128 stands for zero in the data rows.
Some points:
99|142|136|170|127|114|131|138|135|55|136|107|165|101|164|156|174|78|124|160|103|158|135|100|107|151|149|134|159|139|102|111|182|150|160|159|180|139|83|102|120|145|97|83|102|90|214|149|133|76|115|174|150|110|151|100|132|113|168|138|34|109|185|171
193|153|56|114|148|182|130|92|182|185|137|195|96|129|130|108|144|164|179|140|163|133|88|144|91|164|126|80|78|111|181|128|107|142|135|134|87|146|137|150|93|108|67|80|136|183|62|124|154|138|126|136|89|82|125|74|106|129|126|150|174|122|106|147
172|112|65|147|156|112|123|69|136|107|115|118|84|123|169|118|93|129|128|164|136|148|140|108|81|158|122|92|127|119|161|103|88|135|142|93|98|100|120|167|160|108|132|70|186|157|65|102|116|92|135|184|159|104|113|85|194|143|76|138|137|128|96|112
136|142|96|109|116|162|90|146|119|129|103|156|83|172|172|127|212|127|159|121|113|167|138|191|118|81|128|127|147|115|111|152|73|155|142|95|124|108|97|158|139|66|121|115|129|158|119|141|107|185|90|124|113|116|130|92|132|157|139|177|142|97|71|117
76|75|132|161|105|109|135|148|107|99|108|115|183|112|134|126|120|175|161|98|153|127|140|149|146|126|130|135|110|108|94|85|142|134|125|123|147|81|140|110|113|103|146|171|108|125|107|111|120|101|108|195|172|113|117|165|103|117|88|80|140|145|150|166
109|121|177|181|97|138|138|161|86|146|183|89|181|172|132|139|134|156|165|115|203|146|162|116|220|72|75|165|141|99|53|143|200|44|161|138|138|171|115|125|195|157|113|138|90|92|158|96|167|153|101|12|141|202|153|145|78|75|210|161|39|74|168|87
96|126|61|134|110|136|159|145|107|125|37|129|93|138|132|101|106|160|125|135|103|101|65|146|58|123|84|128|153|147|66|112|94|178|123|101|106|112|109|140|123|148|143|179|186|190|94|137|89|95|137|190|145|133|140|141|151|137|93|68|172|129|99|191
90|156|134|176|144|123|154|121|109|147|111|116|181|86|77|162|132|83|112|124|85|94|108|110|162|158|138|153|157|119|85|112|148|105|144|175|159|131|163|122|105|144|188|156|175|75|91|138|121|124|164|120|152|116|122|179|164|105|86|123|62|207|117|104
163|76|145|95|71|129|172|143|108|157|121|97|132|146|99|95|93|147|148|110|185|157|119|82|174|135|133|142|139|120|93|89|159|105|183|82|113|200|131|147|128|127|99|135|49|87|88|175|145|147|105|78|144|196|147|164|76|135|145|169|132|155|154|106
144|97|191|115|105|94|64|152|145|177|182|148|122|64|158|122|152|161|102|44|144|139|110|126|129|139|119|122|131|182|138|148|105|125|128|144|84|148|139|93|93|171|145|111|89|165|132|112|173|137|134|78|138|139|120|99|95|126|157|144|100|90|137|124
177|95|126|130|81|93|61|123|145|129|150|138|90|90|107|40|143|147|131|81|117|112|95|126|162|143|124|133|160|115|160|165|95|107|181|132|116|203|187|120|150|105|51|45|96|133|88|118|115|139|104|121|89|150|138|128|107|69|160|124|169|104|108|55
193|96|146|122|128|168|100|44|115|135|58|113|113|104|99|90|101|131|125|80|251|155|204|80|141|108|111|189|99|142|173|161|107|52|166|109|82|152|208|73|153|81|138|120|103|176|112|123|168|175|86|46|19|145|120|79|60|90|173|137|149|166|104|136
169|146|125|101|67|163|111|95|81|151|113|104|115|99|98|103|131|92|140|141|96|95|151|95|81|79|125|117|104|87|123|145|152|114|110|160|100|169|84|151|159|155|111|151|121|185|125|82|170|105|194|131|160|152|94|125|117|139|128|90|138|142|113|146
142|73|162|107|77|128|124|158|126|152|120|109|102|206|120|125|160|156|103|92|146|144|130|170|168|109|169|96|147|124|97|156|110|147|116|88|105|96|122|125|106|202|121|145|160|156|94|130|58|116|103|140|116|102|151|148|85|94|102|108|66|128|146|169
131|169|93|97|163|101|87|132|253|139|164|154|115|126|113|94|150|145|153|82|141|130|153|171|103|153|122|117|143|175|154|149|133|95|121|97|123|172|137|164|131|92|99|115|172|154|149|125|80|197|130|0|111|101|164|107|88|157|124|112|163|117|132|88
105|138|154|152|111|107|161|97|113|135|101|147|163|133|168|167|92|123|104|157|104|140|117|94|128|102|135|143|109|108|100|144|185|105|97|116|121|104|124|100|137|152|153|140|79|85|120|170|130|80|166|119|122|141|89|141|142|131|99|153|108|135|165|96
126|148|176|130|151|90|152|155|100|132|157|136|132|177|144|165|100|109|84|134|78|171|149|127|107|119|142|145|192|147|111|130|144|183|106|156|165|116|158|102|140|126|125|198|71|116|198|133|121|99|119|134|140|165|86|142|102|94|90|119|125|84|143|151
111|136|107|126|112|119|122|140|175|179|193|128|148|132|99|178|102|104|131|178|106|101|93|205|108|130|175|110|95|161|160|225|67|166|95|129|162|121|121|68|67|124|107|129|103|112|104|159|156|114|88|171|120|86|165|99|174|169|132|131|155|145|70|114
185|114|75|130|142|162|120|136|96|65|136|136|100|158|115|132|150|117|153|113|108|85|134|113|110|101|108|92|64|143|143|85|124|136|116|148|102|79|104|165|125|109|134|109|160|101|52|170|119|123|185|130|109|98|143|146|170|137|111|130|180|125|172|153
119|107|146|153|134|144|146|137|101|104|97|108|139|56|157|113|113|78|67|182|104|171|142|78|155|116|105|166|125|139|82|62|131|101|110|170|166|36|133|165|106|219|145|152|83|94|169|117|104|128|148|188|112|120|148|157|167|144|97|82|139|110|136|133
75|136|172|155|172|87|176|177|92|53|191|115|172|96|145|199|142|100|70|97|142|143|156|142|117|180|174|155|119|110|182|91|112|188|110|110|183|122|142|116|191|101|117|142|196|76|177|150|128|113|137|124|143|123|119|137|179|164|133|140|80|112|147|127
58|157|149|121|150|93|92|107|210|116|136|121|113|121|138|199|92|69|120|157|96|99|79|168|126|191|198|85|116|68|196|138|113|163|135|149|162|111|96|116|121|76|176|92|170|79|150|86|142|112|95|147|129|91|80|109|211|170|89|142|176|136|120|130
85|86|56|93|171|102|203|169|88|136|53|116|79|184|115|128|140|121|113|152|130|70|154|121|99|88|19|149|88|106|118|72|172|106|145|104|132|91|116|129|114|117|128|165|132|158|112|133|116|90|126|231|148|138|123|155|163|163|72|93|152|183|96|158
62|211|166|128|145|158|141|134|113|97|126|91|162|113|133|140|88|117|138|199|77|160|113|142|144|130|143|123|160|153|113|139|164|98|91|122|175|99|41|139|178|141|133|125|152|43|205|128|122|138|146|209|199|107|133|137|173|111|188|129|84|137|135|158
183|140|135|90|175|138|132|98|111|160|166|147|130|171|109|118|119|188|170|96|120|139|123|104|122|147|144|96|84|179|137|112|137|75|76|158|80|182|203|93|107|165|141|113|101|122|185|128|102|168|129|80|135|185|135|126|60|86|198|159|110|146|154|117
115|156|104|129|122|164|133|128|178|116|74|153|122|135|149|118|104|141|119|212|124|73|99|112|152|125|84|107|146|86|125|113|98|236|99|151|119|117|131|173|96|134|156|131|212|190|166|99|102|116|147|167|110|88|126|135|170|161|94|102|177|150|140|129
140|146|171|89|179|140|99|111|125|133|190|168|140|113|82|97|169|138|133|92|127|97|160|136|145|127|173|153|163|151|200|187|117|111|141|115|128|148|115|143|106|80|169|147|95|155|122|120|197|197|137|28|90|151|123|141|55|140|177|155|151|80|93|72
These points spread out most along one direction. Take the direction at right angles to it along which they spread out most. Go by this last direction. For each point below, how far along it does it lie, from 0 to 99? 50 is the average, and the first point above lies past it. One standard deviation of the points above along it is 16.
144|97|191|115|105|94|64|152|145|177|182|148|122|64|158|122|152|161|102|44|144|139|110|126|129|139|119|122|131|182|138|148|105|125|128|144|84|148|139|93|93|171|145|111|89|165|132|112|173|137|134|78|138|139|120|99|95|126|157|144|100|90|137|124 --> 53
90|156|134|176|144|123|154|121|109|147|111|116|181|86|77|162|132|83|112|124|85|94|108|110|162|158|138|153|157|119|85|112|148|105|144|175|159|131|163|122|105|144|188|156|175|75|91|138|121|124|164|120|152|116|122|179|164|105|86|123|62|207|117|104 --> 64
136|142|96|109|116|162|90|146|119|129|103|156|83|172|172|127|212|127|159|121|113|167|138|191|118|81|128|127|147|115|111|152|73|155|142|95|124|108|97|158|139|66|121|115|129|158|119|141|107|185|90|124|113|116|130|92|132|157|139|177|142|97|71|117 --> 35
131|169|93|97|163|101|87|132|253|139|164|154|115|126|113|94|150|145|153|82|141|130|153|171|103|153|122|117|143|175|154|149|133|95|121|97|123|172|137|164|131|92|99|115|172|154|149|125|80|197|130|0|111|101|164|107|88|157|124|112|163|117|132|88 --> 35
119|107|146|153|134|144|146|137|101|104|97|108|139|56|157|113|113|78|67|182|104|171|142|78|155|116|105|166|125|139|82|62|131|101|110|170|166|36|133|165|106|219|145|152|83|94|169|117|104|128|148|188|112|120|148|157|167|144|97|82|139|110|136|133 --> 65
169|146|125|101|67|163|111|95|81|151|113|104|115|99|98|103|131|92|140|141|96|95|151|95|81|79|125|117|104|87|123|145|152|114|110|160|100|169|84|151|159|155|111|151|121|185|125|82|170|105|194|131|160|152|94|125|117|139|128|90|138|142|113|146 --> 47
183|140|135|90|175|138|132|98|111|160|166|147|130|171|109|118|119|188|170|96|120|139|123|104|122|147|144|96|84|179|137|112|137|75|76|158|80|182|203|93|107|165|141|113|101|122|185|128|102|168|129|80|135|185|135|126|60|86|198|159|110|146|154|117 --> 56
115|156|104|129|122|164|133|128|178|116|74|153|122|135|149|118|104|141|119|212|124|73|99|112|152|125|84|107|146|86|125|113|98|236|99|151|119|117|131|173|96|134|156|131|212|190|166|99|102|116|147|167|110|88|126|135|170|161|94|102|177|150|140|129 --> 32
142|73|162|107|77|128|124|158|126|152|120|109|102|206|120|125|160|156|103|92|146|144|130|170|168|109|169|96|147|124|97|156|110|147|116|88|105|96|122|125|106|202|121|145|160|156|94|130|58|116|103|140|116|102|151|148|85|94|102|108|66|128|146|169 --> 50
